(in the rows, 128 means zero)
The rows of M fall into 3 groups, which share some directions, and each row is roughly a mix of its group's hidden directions.
M (99 x 10):
[[142 111 111 143 135 177 127 112 151 168]
 [100 147 125 122 132 125 125 151  80  86]
 [115  82 126 155 133 126 147 143 151 168]
 [116 120 125  96 146 170 161 160 111 118]
 [117 125 120 164  98 118 157 127 126  78]
 [142 155 100 122 116 125 106  86 104 161]
 [131 106  79 104 121 169 151 138 127 128]
 [101 133 130 108 145 134 116 163 109 178]
 [126 146  88 112 116  79 118 103 126 146]
 [180 126 121 140 114 147 166 100 122 137]
 [ 81 131 115 139 132 129 138  76 150 124]
 [140 134 120 141 117 128  78 137  96  87]
 [115 128  71 128 153 143 126 129 161 108]
 [141  87 118  99  77 139 119 130 116 118]
 [133 162  72 109 120 135 127 103 117 144]
 [146 171 118 120 120 121 168 158 131 157]
 [135 136  89 140 113  83 145  94 122 146]
 [159 147 127 112 149 167 154  94 147 125]
 [107 149 174 168 118 124 111 104 115 137]
 [125 124  96 137 120 138  66 133 103 126]
 [111 164 122 102 157 138  95 150 121 159]
 [108 106 162 143 107  89 110 163 121 128]
 [160  92 178 149 129 145 136 138 128 121]
 [150 141  87  92 149 105  94 128 134 127]
 [158 144  85 118 107 132 105  98 105 113]
 [130 117 184  84 135 137 129 110 122 138]
 [115 174 125 127  90 169 116 139 128 138]
 [ 92 104 138 162 116 152 166 122 145 116]
 [128  94 103 145 144 123 139 120  74 146]
 [137  72 133 130 121 158 134 104 126 160]
 [166 138 131 102 128 103 136 122 109 178]
 [165 115 109 108  97 142 146 113 110  89]
 [121 132 162 138 128 149  97 142  88 163]
 [150 121 115 133  85 154 121 164 146 157]
 [150 169 139 113 121 148 145 126 122  78]
 [139 143 110 137 108 118 137  63 129 145]
 [142 105  78 140  96 125 109 149 109 113]
 [129 113 152 113 160 180 123 108 116 106]
 [ 93 170 122 127 128 159 138 159 108 146]
 [120 132 186 143 125 131 148 168 117 127]
 [189 130 122 114 104 129 136 136 105 103]
 [ 96  92 146 149 137 111 149 170 131 117]
 [106 101 107 161 117 115 137 144 158  89]
 [157 139 146 106 137 101 152 102 171 116]
 [107 138  94 123 147 121 119 148 124  72]
 [151 174 102 113 109 133 121 115 147  93]
 [151 133 139 122 118 111 165  86 163 112]
 [115  83 145 133 165 107 158 131 104 135]
 [ 84 145 113 136 118 127 143 137 157 173]
 [108 127  90 110 143 131 151 169 150 102]
 [154 124 123 136  92  89  91 140 122 153]
 [148 107 137 128 144  84 102  90 152 130]
 [113 104 122 151 114 145 138  97 111 179]
 [ 88 134  98 112 174 147 140 126 110 122]
 [ 85 142 116 126 138 142 111 164 113  89]
 [111 127  87 152 150 108 127 171 110 115]
 [161 119 113 163 136 146  97 110 121  91]
 [147 152 178 111 102 118 133 108 126 157]
 [134  87 104 162 122 107 128 154 105 104]
 [137 143 137 142  70  93 123 145 113 127]
 [114 141 172 121 156 142 107 121 134 172]
 [149  90 103 126  98 159 104 147 113 113]
 [110 136  87 126 117 175 134  94 128 144]
 [159 117 146 139  98 108 166 124  98 152]
 [186 137 118  91 126 106 115 130 116 120]
 [114 106 130 114 158 154 148 119 113  77]
 [114 139  80 125 111 154 153 160 125 151]
 [170 121 170 124 114 126 110 100 121 157]
 [ 91  98 131  98 134 171 144 150 127 129]
 [ 98  96  95 150 139 108 152 158 141 119]
 [ 98 105  87 139 146 119 122 134  84 138]
 [ 95 151 108 142 135 127 161  85 150 117]
 [113 132 125 160 107 135 134 114 137  67]
 [121 119 106 153  78 122 112 122 163 151]
 [145 159 148 105 139 135  96 105 116 170]
 [140 119 133 149 144  90  87 100 110 103]
 [148 164  90 163 150 149 138 117 120 112]
 [139 134 103 114 122  98 101  90 108 165]
 [139 152 136  97 107 159 137 111 125 176]
 [110 145 118 164 111  90 153  91 131 139]
 [146 126 140 104 145 100 158 114 178 120]
 [135 165 122  98 139 119 133 106  89  94]
 [173 147 138 125 103 112 120 118 113  83]
 [123 117 104  97 146 160 117 178 119 131]
 [147 133 146 131 169 147 141 108 116  80]
 [108 118 155  74 141 113 153 131 104 128]
 [151 156 127 114 111 130 175 166 139 144]
 [149 160 143 113 127 148 112  99 115 175]
 [110 118 138 162 121  93 159 110 158 102]
 [128  99 150 168 106 123 134  89 137 102]
 [134 108 160 123 151  97 115 176 122 145]
 [128 128  66 149 111 150 121 126 105 142]
 [175 108 162 128 130 104 135 110 100 109]
 [156 131 174  91 114 106 136 100 123 129]
 [160 127 159  94 110 148 109 133 113 164]
 [109 156 122  90 169 125 134 106 104 108]
 [ 94 162 155 101 151 147 139 139 119 101]
 [159 131 130 135 125 154 157 110  74 127]
 [105 124 101 163 117 115 102 161 146 158]]
Here is one row of each group, with its name. Which group are the others in?
[117 130 109 143  93  97 173 143 147 146] : K
[143  94 163 119 139 120 138 180 129 120] : F
[154 163 128 124 130 144 110  84 109 159] : Z

[101 134 116 111 122 122 187 154 142 120] : Z
[116 177 144  96 128 123 114 130 120  87] : K
[138 140  90 141  98 106  97 135 112 164] : Z
[ 95 124 118 151 162 168 140 156 145 121] : Z
[104 121 100 145  99 113  83 148 112 150] : K
[101 159  92 103 128 112 102 108 129 156] : K
[134 124  99 120 105 144 179 141 105 154] : F
[160 130 167 124 105  89 130 126 157 111] : K
[ 68 105 105 137 121 144 119 130 147 146] : Z
[ 92 130 150  97 182 132 127 120 126 128] : K
[141 121 182 126 120 134  81 127 114 141] : K
